In the data rows, 128 means zero.
Each row below has a hidden score, from 0 to 30, with 15 about the middle. What is it? The score is a weighted sum of the row's numbers plus the product of two more (or one squared), each taken from its middle value.
[145 126 151 150 181 183  81 182  83 145 171 105  79 140 127 100] 8
[104 153 178 127 128 111 146 147 174 151 128 142  96 122 130 153] 13
[120 117 161 114 170 170  82 114 133 135  97 126 113 144 159 145] 14
[134 152 134 120 155 140 144 128 158 138 145 149 143 145 113 169] 10
[125 173 164  84 119 120 167  76 177 128  81  82 167 139 164 100] 11
[152 190  84 152  78 119 127 139 145 166 136 154 147  91  79  95] 7
[156 140 152 148  71  49 160 110 152 140 129 142 122  90 151 124] 13
[129  93  85  84 120 104  77  81 113  96  79 117 118  80  65 109] 15
[132  77 171 128 174 106 143 127  51 171 155 146 132 146 189 131] 17
[ 86 115 118 155 168  81  91  99 131 137 125 180  94 161 130 148] 21
[178 142 109 103 145 163 180 141 116 126 125 160 161 189 131 150] 13
[102 143 153  92  90 120 171 128 159 100 112  99  69 111 102 115] 15
[ 85 109 132 151 140 141 103 161 124 128 145 115 101 114 165 103] 20
[124 112 124 160 133 140 113  82  99 101 182 102 157 169  93 157] 15
[190 161 186  73 124 114 116 101  74 136 144 157 108 149 118 110] 13
[118 125 145 143 177 138  73  91  77 123  92 154 123  89 163  81] 24
[178 189 115 122 141 118 136 139 149  82 102 177 105 174  93 187] 12
[142 147 132 146 104 159  58 180  93 120 134 100 147 101  73 127] 17
[172 135 182 166 115  81 190  80  74 120 104 138 113 111 124 165] 20
[119  89 173 171  92 161 147  95 129 142  89 117  96 131 134 110] 21
[ 90 135 136 117 132 151 126 127 130  80 108 101 138 159 113  90] 20
[ 94 106 140 155 152 136 169 151 119 102  94 104 163 115 110 163] 16
[153 154 183 148  98 152 140  80 177 136  96  96 164 125 113 153] 6
[155 176  57 152 184 106 156 156 103 114  82 131 111  69 134 174] 10
[138 177 142 123 146 123 157 130 163 108 126 134 173 162 120 166] 11
[104  96  87 168 106 177  85 112 100 157  74 141  86  78 128 116] 28
[119 107 188 111  72  63 166 158  82 184 156 146  92 105 158  82] 25
[166 123 140 136 157 136 111 110  56 143 115 155 112 120 116  88] 21
[144 183 117 150 108 103 136 147 144 136 162 152  98 100 107 139] 12
[119 104 125  90 147 180 114 180 100 177 145 156 141 140 120 153] 15
[172 144 157 112 100  91 153 132 153  86  90 182 165  86 128 125] 9
[ 95 146 120 121 168 132 103 171 137 137 132 174 141 133  68 103] 21
[ 84 105 141 143 137 141 166 114 146 125 150  98 155 123 164 177] 14
[ 83 129 121  86 119 104 102 145 146 117 133 172 106  64 137  59] 19
[110 140 112 155 121 125  83 108 160 147  99 111 106  90 170 141] 18
[ 95 119 148 139 105 134 129 168 115 114 157  96  80 141 142 113] 18
[146 123 122 136 174 126 120 146 144 151 136 146 140 162 112  73] 20
[115 166 110 152 115 105 144 153 153 140 172 144  82 101  84 151] 12
[148 156 162 127  72 110 113  86 157 133 144 152 168 104 174  87] 11
[139  95 165  73  82  73 139 145 159 191 107 150 121 106 189 108] 19
[120 112  88 131 106 131 127  76 129  91  91 102 119 141 162 160] 14
[150 103 177  83 109  91  79 127 176  86 152  81 146 168 161 164] 11
[ 82 145  95 163 170 127 113 132 170 108 130 119 176 129 155 150] 20
[130 113 111 163 107 196 138 153  77 172 147 145 146 170  56 148] 17
[174 108 137 112 103 127 135 127 111 108 144 178  65 141 127 105] 22
[114  87 181 129 138 102 149 135 183  99 165 158 102 157 150 138] 10
[136 112 165  61 172  76 156 131 127  93 156  84 145 109 103  88] 13
[ 91  98  86 105 106 112  97 118 171 171  92 141 172 171 112  78] 19
[ 96  81  73 127  90 116 132 124 104 110  70 125 186  71  98 121] 5
[ 78  74 129 164 186 135 105 148 120 127 163  86  91  79 158  73] 21
[ 79 119 140  83 117  89 157 128 157 143 104 118 162 115  93 169] 12
[140 177  71 169 142 150 118 150 117 164 121 180 144 164 104 153] 17
[159  82 141 124  90 113  85 163 102  81 107 179 174 100 147  97] 18
[102 136 126 100 116 119  79 123 123 102 128 163 119 178  96 134] 21
[126 102 172 173 118 103 149  97 123 151  95 181 163 100 102 165] 13
[ 93  65 115 139 172 155 117  89 180 133  77 137  91  58 157 123] 17
[180  94 121 122 117 113 183 122 145 122  90 165 159 196 111 120] 12
[180 116 131 141 102 126 124 175 155 151 136 140 109 159  57 178] 12
[ 94 122 177  80 119 182  75 108 124 128  96  96  95 157 146 121] 15
[179 132 170 133 112 125 114 155  73 148 177 175 135 156 127 126] 12
[102  99  97 110 185 111 133 171 141 143  79  96  85 161 127 106] 25
[130 131 130 181 176 195 107  99 127 143 173 156 134 159  60 123] 13
[125 125 183 125  72  99 112 136 108 166 159 122  95 103 121 166] 22
[ 99 100 146 151 189 143  77 142 152 130  77 163 121 137 134  99] 23
[159  59 165  82  87  95 164  73 145 180 124 161  89 137  96  83] 23
[105 163 116 100 147 160 103 141  66 127  89 111  92 157 132  72] 26
[134  86 147 130 105  89 189  87 159 126 103  86 129 143 172 113] 10
[ 88 173 170  78 102 132 151 120 143 110 141  90 129 112 157 111] 11
[186 116 126 180 193 133  42 165 138 150  90 115 120 153  73 174] 19
[141  89  91 156 114  99 105 144 144 119 131 136 169 175 155 162] 16
[162 139 103 127 180 120 148 177 159 169 161 128 154 104  87 140] 12
[103 149 117 111 137  77 163 111  88 127 127 179 107 141 195  98] 20
[ 98 110  85 147 107 153 164  99  83 174 122 134 153 139 170 129] 19
[176 149 143 143 200 155  86 193  70  82 114 212 106 144  70 126] 16
[109 147 167  70  58  90 163 149  95 151 135  71 184 151 137 171] 15
[ 83 103 110 170 142 121  61  93 103 142 123 105  69 155  96 117] 26
[ 88 123 115 125 122  68 124 105  94  84  89  84 101 100 132 136] 15
[108 173 126  93 143 108  87 150 128 153 134 123 115 166 154 150] 20
[185 152  84 181 154 129 140 165 125 161 161 188 148  97 120 124] 10
[ 97 192 161 134 141 171 163  95 115 130 125 103 100 170 101 190] 9
[139 154 148 171 109 177 131 150  98  79  79 125 136 110 129 137] 15
[206 188 152 170  83 160 128 151 149 162 112 102  97 100 110  86] 15
[ 86 124 169 149  86  93 152 154  73 134 157 117  90  82 154 162] 21
[152  86 195 157 114 132 202 140 201 142 167  87 172 128 117 154] 1
[162 101 114  79  92 113  99 134 103  85  94 183 135 114 163  98] 21
[106 150 164 136 138 121 124 171 110  97 141  88  99 196 111 167] 16
[122 179 103 161 171 164 155 125  77 143 100 123 159 138 146 169] 19
[144 171 161  96  80 135 144 182 125  90 113 106 126 153  74 170] 10
[ 91 167 133 138 128 102 172  89  83  83 132 145 132 104 115 113] 11
[112 110 152 136 112 122 149  72 151 138 135 126 175  92 162 135] 9
[103 143 164 108 161  48 189  99 111  87 104  70 107 138 117 129] 12
[184 135 126 127 156 190  74 122 112 151 126 127 110 199 161 104] 13
[148 179 127 147  82  92 126 114 118 148 131  97 108 134 126 149] 16
[129 125 154 114 195 146 103 109  97 169  80 143 142  86 158  74] 20
[ 94 136 116  66 147 107  95  95 162 172 141 145 141  96 116  86] 16
[135 131 102 149 172 112  85 110 108 134  73 177 157 133 105 150] 17
[209 192  91 118 111 161 143 113  87 160  90  90 138 183  84  73] 16
[ 69 131  87  92  71  96 130 102 176 106 121 138 136 154  94 151] 7
[131 141 155 136 138 131 142 146 168 157 103 154  78 170 137 138] 16
[158 119 157  78  94 128 107  81 111 122 120  89 172 152 173 143] 14
[146 111 111 161 162 139 115 114 208 157 148 169 184  78 171 153] 8
[134 156 118 133 133 148 105  97  94 133 125 143 106 125 106  82] 20
[145 123 114 178 158 188  88 174 161 187 131 173  95 170 118 170] 14
[ 72 138 128 129 124 127 103 162 134 126  90 100 139 123 138 172] 20
[127 116 137 110 121 155 199 135 179 145  85 111 149 150 205 127] 13
[160 171 111  97 122  55 170 110 136  79 172 173  95 151 146 106] 10
[132 157  79 141 145 110 125  90  88 141 129 176  89  89 150 166] 20
[173  80 158 116 125 133  96 152 131  84 172 176  75  98 135 163] 13
[185 152 122 130 159 142 128 158 165 129 136 156 122 140 157 103] 10
[188 126  89 109 157 198 105 157 137 183 159 172  73 137 121  79] 10
[153 124  77  81 113 152 118  81  76 128  90 134  67 123 174 109] 27
[123 174 185 106 119  96 153 165 166 136 146 153 110 116 165 109] 10
[147  69 109 145 111 170  98 176 142 113 112 125 143 160  97 175] 17
[ 73  96 157 154 102 141 115  88 101 106 109 129 136  77 106  66] 18
[ 82 157 112  94  98  92 134 143  76  78  84  84 174 110  69  81] 13
[ 58 125 187 113  91 116 202 118 136  98 118  85 165  74 140 127] 9
[155  96 106 102 158 136 132  88 112 107 150  91 101 120 151 154] 12
[191  90 145 149 176 149 119 161 139 125 148  84 125 141 138  79] 12
[170 142  89 148  88 169 104 140 122 103 152 169 174 144  98 127] 13
[168 141 156  83 155  96 124 148 148 156 113 101 131 171 111  89] 16
[154 114 167  80  89 144 151 148 142 135 164  86 140 166 188 113] 6
[131 138 105  89 149 140 150  96 142 137 146 104 178 144 147 114] 19
[103 127  86 107  97 130 173 100 192 111 142 150 180 109  99 116] 3
[ 99 171 120 176 136 168 130 114 126 129 162 116  97 119 127 130] 14
[ 87 178 147 135 143 106 118 138 148 166 100 123 153  68 142 137] 14
[118 119 132 161  88 145 119 164  69 182 170 119  59 104 105 118] 25
[136 181 124 143 116 104 130 154 183 142 161 159 128 100  96 151] 7
[130 171  97 156 135 139 165  98 112 123 119 142 132 102 164 151] 11
[ 97 170 176 146 118 138 104 199 145  99 129 152 135 159 163 182] 13
[ 95 169 164 110 185 115  94  94 174 156 117 182 106 119 155 117] 17
[154 152 101 140 130 148 155 168 102 171 172  97  76 109 136 162] 11
[172  71 149 161 179 126  88 157 148 104 121  91 132 120 168 174] 13
[102 152 181 100 138 151 106 144 172 130  99 151 172 108 197 108] 14
[111 162 108 109 114 145 161 116 149  79  91 102 165 170  93  83] 16
[102 126 157  75  64 139 184 124 186 149 134 128  99 105  96  93] 11
[159 120 151 176 132 116  56 147 105 133 111 114 106 156  91 118] 23
[129 163 101 130 121 143  99 104 158 155 139 190 127 162 127  98] 17
[ 88 109 120  99 161 154 120 151 137 122 176  98 139  98 135  95] 20
[127  96 175 153 126  76 179 114  94  86 164 159 110 118 101 160] 13
[ 91  91  81 169 125 192 133 170  88 149 180 132  86 132 124 146] 19
[116 133 158 121  42 113 204  90 156  81  96 149 142 128 103 140] 7
[ 72 145 139 179 158 160 173 130 176  64 123  86 189 101  82 158] 13
[132  80 145  83 152 103 147 116 173 158  86 137 163 139 125 120] 15
[105 117  99 167 152 124  62 176 159 136 146 148  84 155 106 103] 22
[139 160 173  98  66  81 170  90 149  81  91 168 146 176 109 163] 12
